One turn sends every row of this set to another row. A few are shown first. Where does it send the rows asked after them?
Q_446: [ -3.0  16.6   2.1  40.0  -2.7   7.6  24.5  33.0  -9.3  27.6   1.9 -12.5
   2.6   1.6   4.5   3.0  16.7   7.9 -20.3   6.5  -3.6 -14.3 -22.1 -15.4
  11.0 -39.1   4.4  18.3 -17.5]
Q_50: [-17.7   4.2   4.4  28.2 -26.4  18.3   9.4  14.3 -19.9  14.0 -11.1 -17.8
  19.5   1.6  -3.9  -9.0  10.0  -2.8   5.3 -10.7  -4.6 -11.1 -17.8  -5.0
   7.2 -28.6   7.8 -14.3   5.7]
Q_470: [-18.0   2.2   3.7  27.2 -22.0  16.6   8.6  15.0 -22.3  11.6 -10.1 -15.4
  24.0  -1.3  -1.7 -10.0   5.6  -3.0   2.4  -4.9   0.4 -11.9 -22.7  -6.5
  11.7 -29.0   9.9 -15.7   7.6]
Q_718: [ -7.6  11.5  17.5   1.9  -8.3 -18.3 -22.6  15.1   8.3 -14.9  14.3  -2.0
  12.9  -3.6  -4.5   1.2  32.2  -3.1 -14.2  13.8   4.9 -25.0 -19.9 -23.7
 -27.2 -21.8  22.2  19.7 -12.8]
Q_842: [ -0.8  13.5   5.4  42.2   3.3   6.9  26.0  30.0  -2.3  24.5   5.5 -13.0
   3.3   2.6   2.7  -2.4  15.1   9.4 -21.7   6.1   1.5 -16.7 -24.4 -12.0
  11.6 -37.6   7.0  19.9 -24.5]
Q_477: [  2.9 -19.5  37.2  -9.9   6.9 -26.1 -14.9  19.7   6.7  10.2  11.1  -9.4
   2.6   9.9  16.1  -6.0  12.3   6.9 -15.7   8.5 -10.7  -5.6  -7.2   1.3
 -15.3  -6.8   6.2  16.5 -14.4]
Q_253: [-15.5  -6.2   5.6  19.9  11.1   2.3  30.5   0.7  -8.2  22.9  -3.2  -0.9
  15.6   7.0  -6.1  -0.2  25.6   5.0  14.5  -5.7 -22.2  -1.4   2.2   3.4
  14.6 -18.1  11.2   6.1 -20.9]
Q_557: [  1.8 -26.6  39.6  -5.7   6.3 -24.8 -16.0  23.9   7.9  10.1   9.0  -9.4
   7.1  12.8  15.4  -8.0  18.3   7.7 -17.1   5.5 -10.3  -6.8 -11.1   1.2
  -9.4  -9.1  10.7  17.4 -14.9]
Q_192: [  2.5 -25.7  39.5  -6.3   2.8 -23.9 -14.1  19.9   6.3  14.6   9.7 -10.5
   5.3   9.6  20.0  -4.4  19.7   3.1 -14.8   5.8  -9.0  -7.1  -4.3   3.0
 -14.5  -4.5   5.1  16.6 -15.5]
Q_346: [-18.8  -6.4  -0.4  16.3  14.8   1.9  29.9   5.7  -9.4  25.9  -6.6  -1.8
  15.5   9.9  -5.9   8.2  28.9   5.4  16.8  -2.6 -17.1  -2.0   0.4   3.5
  10.9 -15.1  11.9   4.7 -16.0]
Q_776: [  7.5 -25.9  12.7   6.1  -1.5  -3.8  -8.7   9.9   6.8  -9.2 -16.3   3.1
  19.5 -10.9  12.9  -7.8  30.2 -15.5 -13.5 -10.0  14.3 -23.8 -16.6 -11.1
 -19.5   2.0   4.5  15.1   9.8]
Q_335: [ -3.7  15.2  19.3   2.1 -11.5 -15.9 -19.8  18.4  11.3  -9.0  16.8  -3.0
   8.3  -3.8  -1.3   5.3  32.9  -5.9 -12.4  13.0   5.5 -22.9 -17.2 -24.5
 -29.3 -19.3  17.2  21.0 -15.0]
Q_262: [ -3.8  16.0  15.1  -1.8  -8.6 -17.4 -16.3  15.1  11.9 -13.0  14.6   0.2
  10.0  -6.4  -0.4  -0.3  29.3  -6.0 -13.9  12.1   5.6 -26.5 -21.2 -23.9
 -30.3 -19.2  18.5  17.2 -10.9]
Q_200: [  9.5 -28.3  13.5   3.6   4.7  -7.1  -4.0   8.8   8.8 -10.9 -17.0   4.5
  18.2  -9.2  11.2 -12.8  23.9 -14.1 -16.5  -9.2  10.9 -22.3 -15.2  -8.7
 -19.7   0.8   2.2  12.9  10.6]
Q_734: [  7.4 -30.4  11.1   6.5   5.2  -6.8  -9.8   9.1   8.2 -11.6 -16.7   7.8
  22.9  -8.0   7.4 -10.2  29.3 -15.2 -14.9  -7.9  12.2 -21.0 -15.8 -10.3
 -14.5  -2.0   5.6  15.9   9.0]
Q_99: [ -2.7  13.6   3.6  39.2   2.8   8.2  26.7  32.3  -8.8  21.8   4.6  -8.8
   3.4  -1.5   0.6   3.3  15.2  11.9 -22.4   8.9  -7.0 -13.3 -23.7 -17.8
  10.1 -38.1   7.0  18.3 -19.8]
Q_49: [-14.9   2.1   3.1  29.6 -26.7  17.0   6.7  13.5 -22.9   5.7  -7.7 -16.6
  20.3   2.3  -6.0  -9.2   9.0   0.7   0.8  -9.8  -4.0  -6.2 -23.0  -6.7
   4.8 -29.8   4.9 -16.5   3.0]
Q_159: [-14.8  -3.0   1.7  20.3   9.0   4.4  31.0   2.5 -10.2  26.3  -5.6  -3.4
  11.7   8.3  -3.6   4.8  28.0   4.5  12.5  -5.0 -22.3   0.5   4.0   3.3
  11.9 -18.3  10.7   9.7 -19.4]

Q_470 -> Q_253
Q_718 -> Q_734
Q_477 -> Q_262
And these:
Q_335 -> Q_776
Q_446 -> Q_50
Q_842 -> Q_49

